W =
[[115 131 141 120 138 136 130]
 [112 131 144 119 141 138 131]
 [110 132 146 117 142 141 132]
 [118 131 137 122 136 136 130]
 [121 129 135 124 134 132 130]
 [105 133 151 115 145 145 134]
 [124 129 131 126 131 131 129]
 [107 132 150 116 144 141 132]
 [102 133 156 113 147 146 135]
 [103 133 154 114 146 145 133]]
The entry in the top-right corner is 130
The third largest entry: 151
The smallest entry in the last row: 103
Give the entry directly above the largest entry.
A: 150
The last entry, reading row by row is 133
The fifth entry, reading row by row -> 138
Give the 3rd entry on the diagonal from the top-right corner.
A: 142
Give the first entry in the row that holds the largest entry.
A: 102
The first entry in reading order: 115
Give the entry just right of 112.
A: 131
The second entry on the diagonal from the top-right corner is 138
The second entry from the end, reading row by row is 145
Give the 4th-last entry, reading row by row.
A: 114
Give the 2nd largest entry.
A: 154
Give the entry just right of the largest entry.
A: 113
Give the entry just right of the smallest entry.
A: 133
The entry directly below 150: 156
The entry just right of 151: 115
The entry just left of 142: 117
Give the entry directly above the smallest entry.
A: 107
Give the third smallest entry.
A: 105

[[121, 105, 129, 137, 128, 145, 134, 142, 128, 123, 113, 115, 128, 142, 122, 128], [121, 128, 129, 137, 128, 145, 134, 142, 128, 123, 128, 115, 123, 142, 122, 126], [119, 105, 129, 137, 123, 143, 128, 140, 128, 121, 113, 119, 128, 135, 122, 127], [120, 128, 129, 137, 128, 144, 128, 141, 128, 122, 113, 117, 123, 138, 122, 127]]
The 4th entry in reading order is 137
The entry just left of 117?
Answer: 113

Questions about the grid below.
1) Which number is the 4th entry, reading row by row?
2) Which number is the entry in the top-left corner?
3) Which number is the bottom-left entry?
4) Which number is the 3rd largest entry?
5) Which number is the largest entry in the last column?
6) Which number is the entry directly above 117?
7) Which number is the third smallest entry?
8) Which number is the entry directly below 148?
array([[147, 132, 136, 118, 113, 122, 148, 132, 108,  99, 123, 152, 138],
       [119, 135, 117, 139, 154, 106, 146, 125, 136, 143, 114, 100, 118]])
1) 118
2) 147
3) 119
4) 148
5) 138
6) 136
7) 106
8) 146

[133 139 105 125 126 142 131 129 141 149 136 125]
What is the entry just left of 141?
Answer: 129
What is the entry just right of the largest entry?
Answer: 136
What is the entry just right of 105?
Answer: 125
What is the entry just left of 149?
Answer: 141

[[149 137 133 100]
 [144 114 141 124]
 [134 134 135 123]
 [136 126 110 129]
 [125 122 149  99]
 [138 111 158 116]]
The fifth entry from the end, reading row by row -> 99
The top entry of the column that holds the smallest entry is 100
The first entry of the largest entry's row? 138
The 3rd entry in reading order -> 133
The second entry, reading row by row -> 137
The fifth entry in reading order is 144
The first entry in the row that holds the smallest entry? 125
The top-left entry is 149
The entry directly above 136? 134
The entry just left of 116? 158

Read these off the table that follows.
1) The fifth entry from the end, reading row by row?
2) The first entry on the main diagonal?
3) The last entry, reading row by row?
4) The second entry on the main diagonal?
5) The 3rd-last entry, reading row by row?
6) The 4th-last entry, reading row by row?
7) The 3rd entry on the main diagonal?
8) The fifth entry in reading order?
[[143 129 129 128 146 129]
 [132 128 128 128 151 135]
 [131 128 129 128 148 139]
 [151 132 128 128 137 128]
 [150 132 128 128 137 128]
 [147 142 128 128 130 127]
 [150 136 128 128 132 129]
 [147 141 129 128 130 128]
 [128 135 151 133 128 127]]
1) 135
2) 143
3) 127
4) 128
5) 133
6) 151
7) 129
8) 146

a =
[[128 125 140 134 129 107 122 117 112 123]
 [128 125 115 133 125 130 128 142 144 135]
 [127 110 135 137 139 116 126 121 126 137]
 [135 121 132 129 129 135 133 124 129 133]
 [125 125 136 137 130 104 118 120 116 124]
 [125 125 121 140 128 114 119 135 133 133]
 [129 113 133 142 133 120 117 121 131 142]]
Indices start at 1.
The maximum -> 144
Give the top-right entry.
123
The entry just left of the largest entry: 142
The bottom entry of the column that holds the smallest entry: 120
The entry at row 2, column 3 -> 115
The entry directly below 132 -> 136
The bottom entry of the column that holds the largest entry -> 131
The bottom-left entry is 129
Give the entry at row 3, column 1.
127
The entry directly above the smallest entry -> 135
The entry just left of 132 is 121
Give the entry in row 2 and column 1.
128
Give the entry at row 1, column 3.
140
The entry in the bottom-right corner is 142
The top-left entry is 128
The smallest entry -> 104
Give the entry directly below the smallest entry.
114
Give the entry just right of 134.
129
Give the entry directly below the largest entry.
126
The entry in row 1 and column 2: 125
The entry just right of the smallest entry -> 118
The entry directly above the largest entry is 112
The entry just right of 132 -> 129

Read these off the matrix that follows. Indices start at 1.
1) Give the entry in row 2 and column 1.
2) Give the top-right entry.
3) Give the entry in the bottom-right corner.
4) Give the entry directly below the smallest entry.
5) Give the entry at row 3, column 1.
6) Give the bottom-left entry.
[[120 123 143 121 127 121 137 126 131 139 128 103]
 [133 130 123 137 126 141 133 128 137 146 117 119]
 [143 120 115 128 125 134 130 115 125 116 124 126]
 [137 132 112 123 138 136 129 145 145 148 126 108]
 [130 127 140 130 128 126 139 105 148 124 115 121]
 [135 121 133 135 133 119 119 133 138 146 121 114]
 [124 136 126 130 134 125 125 121 117 127 131 130]
 [136 128 123 123 124 130 124 117 129 135 123 128]
 [138 143 134 130 124 128 131 120 125 138 120 124]
 [137 120 134 135 141 123 124 133 136 135 124 126]
 [124 121 143 129 132 126 130 124 145 120 139 125]
 [137 138 139 142 132 122 126 118 139 135 122 131]
 [135 133 131 126 127 129 138 133 131 127 132 134]]
1) 133
2) 103
3) 134
4) 119
5) 143
6) 135

X =
126	119	128	126	124	123	119	119	126	132
128	123	141	136	131	121	130	131	123	128
126	128	150	139	132	117	126	136	116	126
133	147	132	127	130	128	133	140	145	124
Find the entry in the bottom-left corner.
Answer: 133
Find the last entry, reading row by row.
Answer: 124
Find the 1st entry, reading row by row.
Answer: 126
The largest entry in the first row is 132
The entry directly above the smallest entry: 123
The entry directly below the largest entry -> 132
Find the entry just left of the smallest entry.
Answer: 136
Find the entry directly below 121.
Answer: 117
Find the top entry of the column that holds the smallest entry.
Answer: 126
Find the entry directly above 145.
Answer: 116
Find the entry directly below the smallest entry.
Answer: 145
Find the entry directly above 117.
Answer: 121

data = 121,123,114,143,157,139,118,146,126,149,138,112,99,118
Give the entry just right of 149.
138
The entry just left of 123: 121

Read these off the matrix that follows. Indices start at 1.
1) The top-left entry?
2) The bottom-left entry?
3) The entry just left of 145?
4) The bottom entry of the column that holds the smallest entry?
5) The entry at row 1, column 3?
6) The entry directly above 132?
7) The entry in the top-right corner?
[[123 144 145 108 144 136]
 [130 147 131 119 131 126]
 [149 135 117 133 126 132]]
1) 123
2) 149
3) 144
4) 133
5) 145
6) 126
7) 136

B = ((129, 125, 128, 128, 128), (128, 122, 130, 128, 127), (126, 140, 127, 128, 127), (128, 124, 128, 130, 128), (128, 129, 124, 128, 129), (128, 105, 128, 128, 128), (128, 145, 120, 130, 130), (128, 126, 126, 128, 129))
What is the entry just left of the largest entry?
A: 128
What is the entry just right of 105?
A: 128
What is the entry just right of 122?
A: 130
The 2nd smallest entry is 120
The entry just left of 105 -> 128
What is the 3rd smallest entry?
A: 122
What is the largest entry?
A: 145
The smallest entry -> 105
What is the entry just left of 140?
A: 126

Questions about the table below.
1) Find the third entry on the main diagonal.
2) Find the last entry in the row that holds the largest entry.
3) Find the top-left entry.
4) Find the top-right entry.
5) Find the bottom-left entry.
6) Find the last entry, reading row by row.
7) Find the 2nd entry from the end, reading row by row.
8) Find the fifth entry in reading order.
129  125  119  128  108  120  121  139  128  150  128  137  128  133  123
128  126  119  130  101  133  110  133  131  144  133  143  131  136  124
129  132  113  135  110  121  118  139  129  152  134  128  134  127  117
129  129  118  131  103  132  111  134  132  145  133  143  130  138  125
1) 113
2) 117
3) 129
4) 123
5) 129
6) 125
7) 138
8) 108

Read these off the table that follows.
1) What is the entry just right of the smallest entry?
2) What is the maximum?
((148, 117, 107, 109, 115, 137, 111, 140, 150, 126, 124, 118, 123, 148, 112), (131, 114, 123, 122, 139, 145, 119, 142, 113, 115, 113, 135, 122, 135, 114), (108, 117, 153, 149, 136, 117, 133, 137, 110, 137, 146, 136, 140, 119, 132), (114, 104, 143, 139, 127, 119, 112, 141, 129, 145, 146, 107, 118, 129, 140), (140, 120, 115, 114, 137, 147, 112, 122, 132, 109, 118, 122, 120, 131, 106), (144, 139, 120, 121, 113, 127, 140, 140, 144, 120, 103, 128, 112, 148, 134))
1) 128
2) 153
